One turn sends every row of this set to another row. A few are shown first. Where does it send the rows asked after them?
lim: [ 10   0  -4  -6   3   2  11   3   0  -8  17 -10  -1  -2   1   0  15   0
 -10   0  -6  -4 -10   2  -2 -11  -5]
fabu: [  2   2  12  -9  -4   7  15   8  10 -13   2 -11   4  -8  -3  -1  -3   2
  -3  12   7  -6  -6   8   6  -3  -7]
Didal: [ 14  -7   8  -6  -3  11   9   4  17 -14   7   4   2  10  -3  -6  -7   2
 -12  -1   0  -3   7  -1   4  -1   1]
dor: [  5  -6  -2 -13   2  14   5   4   7  -5  16  -7 -12  -5   1   3  -7   2
  -3 -13  10  -8 -18  -1  10   0   6]
turum: [ -1   5  -1 -18  -2   7  16  13   3 -20  -9  -4  -5  11 -13   4   1  -1
  -4  -7  16  -3  -4   1   8   2  -7]
gake: [  7   0  -4  -6  -3   3   0   2   2  -4  -4  -4  -2  -8 -18  -3  -2  -6
  -7  -6   1  -8  -6  -4   1 -10  10]
zeti: [ 14   1   6  -3   9 -10  17   0  -2  -3  11   9  -9   3  -4  -1   1  -8
  -1  -5   9  -5   2 -15   7  -4   1]
nafuf: [ 13   1 -11  -5   7  -1  15  14  13 -11   2  -4  -9  -1  -3  10   5  13
 -18  -6  12  -6   3   2   6   2  -4]
gufof: [ -7  -7   1   0  -6   4  18   5  -3 -13   3   2  -1   4  -4  -5   7   7
  -3   0   4 -15 -13  12   0   0  -3]
gimi: [  6   8  -9  -6   2  12  12   1  -1 -15   2   0 -13  -9   8   8  -2   0
  -9  -6  12 -11  -1   5  -1 -11   9]
zoved: [  0  -5   5 -12  12   7   6   2  13  -1   2   1 -18  -8 -15  -1   2   2
   5  -4  14   0  -6  -9   6  -5   2]
buk: [  8 -11   1   1  -5   3   5  12  13 -17   0 -15  -1  -8  -6 -13   7   2
  -5 -11  12   1  -5   0   7  -4  -3]
puf: [  4  10   5  -7   0  -1  12   7   9   3   6  10  -6  -2  -5  -2   5   7
 -13  -7   7   3 -20  -4  -4   6  -2]
Tafo: [  4  -1  -1 -15  -8  -2  24  -8   0  -3   3  -9  -4  -1  -2  -2  -2  -5
  -4  -7  13  -6   8   3  12  -1  -8]
bebaf: [ 12   5   6  -1  -6  -2   0   9  13 -12  17   1   0  -4   9   1   0   0
  -2   1  14  -7  -7  -8  -4  -1  -5]
rupof: [  0  -1   1 -10   8  13  10   5   4 -10  10  -5  -6   1   6 -12   1   7
   4 -12  17  -7  -2 -16   3 -12   0]
bot: [  9 -12  -5  -5   1   3  14   1  -2 -13  -6   3  -6   5 -10   0   9 -11
  -5  -1  16 -13 -14   4   8   1 -12]
Vuf: [  6   7  -2 -11  -2  -2  11  15   9 -14   9   8 -16   2  -8  10   5   2
   2 -14  -2  -1 -12  -2  -1   3   2]
zegu: [  7  -4  -1 -11  11   5  14   2   6 -20   3  -4 -11   4  -4  -4  -8   3
  -7 -18   8   9  -9  10   3  -4 -11]
vidug: [ 10  -4   7   5   5   8   3   8  -2  -5  -5   1  -7  11  -8  15  -4  -2
  -2  -3   6   3 -11  -3  -1   0  -6]
keke: [  6  -1  -9   0 -12   2   9   0   5  -9   8   5 -18  10  -2  -4   9   1
  -2  -1  18   3   9  -1   0  -6   1]
zepo: [ 22   1   2  -7  -4   7  18   4   8  -7   9   7 -12  -3  12  -7   7  -2
 -10  -4  13  -2 -14  -7   2   4  -5]
vaful: [  8  -1  11   3  -2   0  25   4  13  -4   4   6 -12  12  -5  -5   9   1
  -2 -12  11  -8 -11 -14  -2   0   0]
tuf: [  0  -5  -3  -8  -6   3   8  -8  -1  -6  -3   8  -1  -3   3  -6   5   1
  -1  -2  13  -3  -2   6  -6   2 -18]
Rafi: [  6  10  -3   4   2   2  15   5  13   1  -2  -2  -4   0  -4  -2  -3 -10
  -5 -15   0   0   1   0  10 -12  -9]
limiz: [ 14  -7  -1  -8   4   4  10  -2   8 -18  -1  -5 -10   6  -8  -1 -10   7
   1  -4  11 -11   0  -7 -12 -12  -3]
memut: [ -5  -7  10   2   8   4  13  -4   4  -9   4  -2  -4  -4  -1   0   3  -2
 -15 -11  17   3   5   6  10  -1   7]

gufof moves to tuf
zoved moves to dor
Now find these:
gake moves to gimi
lim moves to keke
bebaf moves to zeti
zepo moves to vaful
Rafi moves to nafuf
memut moves to zegu
fabu moves to Tafo

